The same turns and mirrors carry the whole set onto itself and the rows of a family onto each other. Which other rows belong to the same family as each row named below? List them in the order they appear above.
These 32 rows form 4 families of 8 rows each.
K_491: [17.6 -8.2 -7.6 -14.2 -15.8 0.3 11.6 8.2 0.1 -10.7 19.5 -4.9 12.6]
K_84: [3.9 -1.4 12.7 -9.2 -3.3 14.5 28.3 -8.1 -12.6 15.6 -16.4 18.3 -12.7]
K_901: [13.7 -15.4 23.3 -1.9 -1.1 -0.1 23.7 -12.0 -6.5 10.8 -17.2 17.9 -7.5]
K_792: [4.0 3.4 3.5 -12.8 -7.2 6.2 37.8 -20.2 -11.9 16.9 -5.1 10.0 -3.9]
K_867: [11.9 -10.3 14.9 -7.5 -4.3 -9.4 35.3 -24.1 -7.0 12.5 -1.7 8.1 2.2]
K_751: [8.4 2.3 10.8 3.7 -12.5 3.1 32.4 -16.8 2.6 20.8 -14.5 13.7 -4.4]
K_780: [14.6 -3.4 -1.5 7.5 -8.4 8.3 -5.0 20.3 0.6 3.9 14.0 7.3 3.7]
K_731: [11.4 -4.9 8.2 -16.4 -8.7 9.8 1.5 16.5 -1.5 -7.8 25.5 5.5 8.9]
K_698: [0.3 -3.4 10.8 -17.9 0.6 10.4 36.6 -12.3 -14.9 15.9 -4.2 15.3 -9.4]
K_59: [19.0 -11.1 1.3 -6.5 -15.9 9.4 0.1 19.8 0.7 -12.7 4.2 4.0 4.3]
K_400: [17.6 7.2 2.5 -2.4 -21.1 6.5 -3.1 8.3 2.9 -6.7 14.1 1.7 11.6]
K_764: [12.8 -3.7 -7.7 -1.1 -7.0 1.5 6.3 11.6 -0.1 6.0 29.9 1.1 10.8]
K_940: [17.2 2.1 -8.8 7.9 -13.4 2.1 -0.2 10.7 2.3 5.1 18.9 1.4 9.3]
K_333: [10.4 -10.4 -1.3 -2.2 -1.1 7.6 1.7 21.1 -2.2 3.3 25.2 6.0 3.9]
K_311: [8.3 1.9 -9.3 -9.4 -5.9 0.7 7.1 10.5 -7.9 -1.5 22.0 -4.4 15.8]
K_430: [12.6 8.4 -9.6 1.6 -14.1 3.1 -1.5 10.5 -4.4 -2.5 8.2 -3.7 13.9]
K_917: [10.8 -1.0 -1.3 0.2 -6.6 9.5 -5.5 21.1 -5.7 -4.7 4.3 2.5 6.1]
K_106: [4.1 -10.6 22.3 -15.2 3.9 6.2 28.5 -18.2 -6.3 12.5 -0.2 24.5 -2.2]
K_955: [4.3 -2.0 7.7 -7.8 -7.3 -0.7 41.4 -19.2 -0.4 21.8 0.8 10.9 -1.0]
K_231: [17.3 -6.9 15.7 1.5 -9.7 -7.0 26.8 -22.5 -4.9 12.7 -15.2 11.6 -0.8]
K_563: [15.9 -0.5 9.4 -6.4 -14.8 12.4 -6.2 18.2 0.7 -8.8 12.4 8.1 5.4]
K_869: [15.5 -15.6 1.2 -16.9 -9.0 6.3 7.6 18.4 -2.2 -12.1 16.6 1.3 6.5]
K_969: [6.4 -2.0 15.4 -12.0 -3.7 1.5 32.9 -28.8 -4.1 14.4 1.5 17.5 4.9]
K_265: [0.9 -11.4 16.1 -12.0 2.0 5.9 39.0 -8.5 -3.4 19.3 -0.2 17.8 -7.6]
K_960: [21.3 -3.1 -6.5 -4.5 -21.7 2.9 3.1 9.1 3.5 -11.4 6.7 -3.1 10.8]
K_585: [13.8 3.4 0.7 -12.1 -15.8 3.5 5.0 6.7 -0.7 -5.6 26.9 -1.5 14.2]
K_281: [9.8 -19.4 22.0 -11.0 3.6 -3.4 31.6 -13.9 -8.9 11.9 -3.1 15.4 -3.4]
K_87: [7.2 6.7 7.4 -4.3 -11.3 9.6 29.9 -17.2 -10.1 16.7 -17.3 14.0 -6.6]
K_488: [5.1 -6.9 -0.9 -10.9 1.3 8.5 2.3 21.9 -9.5 -4.1 17.8 3.1 8.4]
K_122: [4.7 -8.2 18.0 -1.6 -3.1 9.8 29.2 -4.9 0.0 18.7 -14.6 21.4 -11.2]
K_32: [10.5 2.2 15.6 -1.7 -9.4 4.2 24.9 -27.0 -1.7 14.2 -11.5 19.2 2.3]
K_469: [7.6 -5.9 23.6 -4.6 -2.6 10.3 21.5 -17.8 -3.6 11.9 -13.6 25.8 -3.9]

Same family as K_231: K_491, K_901, K_867, K_59, K_869, K_960, K_281
Same family as K_106: K_731, K_400, K_563, K_969, K_585, K_32, K_469

